(in the rows, 128 means zero)
One turn moves each row of this set onto another row. After a few examples, where does it send each row asked below?
Firu: [119 125 161 142 114 118 137 160 112 139 137 148 118  78  94]
zul: [132 124 156 145 131 113 145 156 102 141 125 144 124  80  95]
bezam: [127  99 146 142 115 147 117 168 127 116 100 132 152 118  88]
deral: [124 113 141 127 106 144 105 153 112 119 118 150 161 120  96]
gizig: [129  97 154 160 112 144 119 156 124  99 109 142 153 109  91]
mirev: [122 119 124 139 118 128 142 132 105  98 137 133 140 105 117]
Gen: [129 100 130 142 127 145 145 138 118  97 135 120 135 101 105]
lil: [120 103 139 134 103 128 121 142  93 113 122 156 159 103 118]
nini: [121 119 141 133  99 125 127 137  94 133 114 144 148  96 125]
kib: [125 121 158 124 122 130 122 133 119 151 140 133 139  87  93]
Dib: [127  96 153 165 124 148 133 149 129  92 118 136 133 102 105]
mik: [130 119 153 132 134 129 109 151 126 154 127 128 149  98 100]
riru: [127 109 144 132  99 136 110 156 108 133 101 141 160 110 107]
mos: [121 123 154 136 127 108 140 168 119 117 125 151 110  86  88]
tal: [123 117 158 114 140 124 108 152 138 122 116 140 130 110  90]
fubab: [120 100 144 153 131 146 141 161 133 100 111 128 131 113  88]
muvis: [128 127 150 117 130 123 104 138 133 136 126 132 143 103  95]
Mapek: [134 129 150 133 135 118 128 176 125 113 114 150 112 107  89]
domet: [148 101 153 149 104 155 125 160 108 115 105 134 145 111  96]
tok: [132 121 157 141 125 122 127 150 109 157 130 134 139  80  99]
Kopif: [121  98 145 153 126 142 141 138 115  95 129 140 126  95 125]
moz: [114 120 140 144 115 125 151 129 100 116 125 140 128  92 124]
Pomu: [121 114 134 126 100 140 114 142 101 130 134 148 151  99 120]
Lesob: [127 119 161 136 121 131 143 150 107 146 140 142 121  80  89]
Gubag: [125 113 136 139 106 137 136 136 102 119 137 142 126  80 127]
vavo: [142 122 148 146  95 138 121 154  96 115 107 147 151 115 107]
zilu: [123 119 152 122 140 111 125 164 132 108 114 147 116 102  86]
zuziv: [120 118 167 120 128 134 105 143 131 144 127 138 138 102  96]
Bulaf: [131 123 157 140 128 124 147 172 111 127 128 150 108  90  87]
sef: [118 102 139 138 116 132 136 135  97 106 131 150 139  95 131]
rize: [114 110 141 153 131 136 158 141 119  99 123 131 119  99 106]
fen: [129 131 133 141 102 124 130 140  94 107 123 146 149 112 118]
pited: [129 125 148 133 156 117 129 164 127 118 114 142 126 114  91]
pibuv: [126 101 147 146 100 134 113 153 107 109 111 152 167 109  97]
lali: [141  90 145 147 121 159 136 153 120 105 120 121 137 104  95]
dev: [132 131 147 121 136 117 108 159 137 118 113 141 130 112  93]
Koz: [130 126 152 141 146 110 146 163 110 121 117 148 117  97  90]
gud: [130 110 148 142 118 146 118 156 125  98 106 146 147 122  78]
suzov: [118 122 168 133 114 131 120 147 118 153 138 142 132  86  98]
Fub: [128 122 149 128 150 126 110 158 134 134 119 132 142 115  95]
Mirol: [133 109 150 155 124 143 139 150 127  88 109 140 122 102  84]
Bifa: [131 110 144 153 118 139 149 139 115  98 125 138 112  81 109]

Lesob goes to kib
suzov goes to zuziv
mirev goes to fen
And these:
pited goes to Koz
nini goes to riru
sef goes to lil
Mirol goes to Bifa

One turn moves each row of this set onto another row. After a few examples, where does it send each row asked below?
Mebe: [135 133 104 103 134 134 128 116 100 130 126 113 115 131 127 129 126]
gazub: [146 106 120 136 114 115 136 144 113 138 127 125 129 111 105 106 138]
kepug: [130 166 117 136 114 119 113 151 126 118 140 144 129 126 124 143 126]
roz: [135 164 111 144 119 123 114 144 127 128 148 144 131 125 125 146 129]
sezo: [141 130 140 135 135 131 139 141 126 124 134 140 116 151 141 101 117]
Liviz: [144 131 143 138 132 126 141 139 123 117 133 138 110 143 132  96 118]
bogeb: [118 127 148 140 116 128 136 113 133 126 128 130 153 132 110 138 127]
kolo: [111 130 145 139 121 124 132 115 130 120 135 138 147 128 107 142 122]
Sekud: [136 115 115 151 115 114 127 149 112 137 124 125 126 107 118 106 146]
fufe: [141 136 101 104 131 131 129 114 101 128 131 114 113 129 132 128 128]
sepu: [133 154 103 140 113 113 113 144 127 126 147 138 131 132 117 151 125]
mari: [143 110 118 147 115 120 130 135 118 137 124 125 115 111 108 103 148]
geti: [125 127 102 121 139 133 142 123 121 135 113 126 130 136 152 145 131]
poti: [114 140 141 140 112 128 136 112 138 120 129 139 146 133 107 139 121]
rosu: [151 132 132 133 132 128 132 146 124 134 129 137 116 143 135  94 111]
Mab: [131 156 107 137 116 127 105 142 130 120 145 141 135 122 124 145 129]
rig: [127 136 116  99 117 110 146 117 121 133 135 120 109 128 127 142 144]
Muze: [141 112 116 149 119 119 136 145 108 138 128 129 122 109 106 109 144]
Rirap: [130 134 124 103 121 126 155 126 121 141 104 128 135 117 140 130 135]
mivip: [119 127 144 137 121 122 130 116 144 124 131 137 148 136 115 147 117]
reb: [122 130 104 119 138 129 137 118 119 134 115 126 129 138 156 141 126]
buf: [140 130 142 134 135 126 136 143 123 130 138 141 115 138 139  92 118]
Zetu: [139 113 116 144 111 114 129 145 113 140 128 122 123 111 107 114 151]
luvi: [139 127 130 134 128 127 139 147 124 123 131 144 116 141 140  90 120]
dugu: [137 139 122 100 121 127 156 128 122 144 111 126 137 117 141 129 137]
Sige: [118 130 141 149 119 126 128 108 130 118 131 127 151 128 111 140 125]
mifem: [136 162 109 134 117 125 107 151 120 123 146 139 127 131 124 143 127]
lis: [132 135 115 101 116 111 150 117 121 130 129 124 110 121 125 146 146]

kolo goes to buf
Sige goes to Liviz
poti goes to luvi
And these:
mifem goes to Zetu
mivip goes to rosu
lis goes to Rirap
dugu goes to geti

One turn moves each row of this set onto another row. After a few examples, where does it send each row asked below?
Bak: [116 137 109 128 117 136 125 136 150  99 119 107 132 129 129 126 140]
Vizel: [121 138 112 122 110 136 125 133 147 101 123 109 141 131 132 124 139]
voton: [114 129 107 104 116 132 130 137 130 101 131 105 137 134 132 135 131]
bez: [122 117 133 114 131 139 134 124  94 155 116 129 122 130 136 115 138]
bof: [121 130 106 118 112 134 130 134 141  99 127 105 140 133 131 128 140]
vutar: [108 146 119 123 118 137 120 138 152 100 116 114 127 125 127 126 128]
Gasuk: [126 130 104 112 107 140 131 135 137  97 128 120 139 135 128 128 131]
gogiv: [137 126 147 120 122 126 134 111 133 136 121 144 115 134 113 100 117]
Gobuk: [106 132 106 118 126 133 129 143 142  98 123 104 122 128 123 137 130]
lize: [125 113 126 109 127 139 129 121  95 150 121 132 122 138 132 111 137]
temun: [115 140 102 129 119 145 124 141 147 103 118 117 130 125 124 136 135]
fur: [127 113 133 115 128 141 127 123  95 151 121 135 123 133 138 114 133]
fov: [116 129 104 124 118 135 130 138 144  98 123 103 131 132 127 130 140]
nonus: [133 122 151 121 126 127 142 116 126 138 116 141 111 131 118 100 118]
fidud: [135 119 147 129 123 126 133 112 129 136 122 138 110 133 121 100 111]
dibal: [122 126 123 124 150 129 140 124 112 163 128 113 126 115 122 151 133]
digo: [131 136 133 135 146 120 137 115 149 147 128 126 115 117 100 140 116]
Kasis: [140 123 149 119 125 128 135 119 131 140 120 144 116 126 119 102 110]
satus: [119 123 112 124 151 133 131 126 111 160 128 113 122 121 119 151 137]
madu: [123 113 129 120 127 139 125 120  95 152 122 126 121 135 141 112 132]
lipam: [116 126  96 119 117 143 130 143 135  99 122 114 128 133 125 134 136]
sufiz: [123 118 117 123 153 133 134 132 111 161 127 115 121 114 123 149 128]
Maron: [137 121 150 127 126 129 134 116 130 136 120 146 110 130 118 104 113]
neler: [134 131 136 134 147 123 138 123 146 149 126 127 114 110 106 138 109]
misep: [134 128 134 140 143 118 138 113 145 145 133 121 113 117 108 139 108]
medil: [129 110 130 109 130 139 131 128  96 152 121 132 123 130 136 112 129]
kom: [116 143 120 108 107 136 121 133 140 103 124 115 142 130 136 123 129]
ziga: [125 144 110 122 109 142 124 133 150 102 122 122 141 128 126 131 130]
kez: [122 122 116 131 147 131 130 121 111 161 133 109 124 119 128 151 128]
nalal: [133 131 140 132 145 117 148 116 143 146 127 125 114 115 104 137 114]
Tudu: [125 120 118 125 149 133 133 126 108 160 132 116 125 118 125 154 131]
padub: [134 127 135 137 147 121 140 118 143 144 131 127 112 115 104 143 111]

temun goes to lipam
madu goes to fidud
And these:
nalal goes to dibal
fur goes to Maron
digo goes to satus
bof goes to Vizel
voton goes to kom
Kasis goes to neler

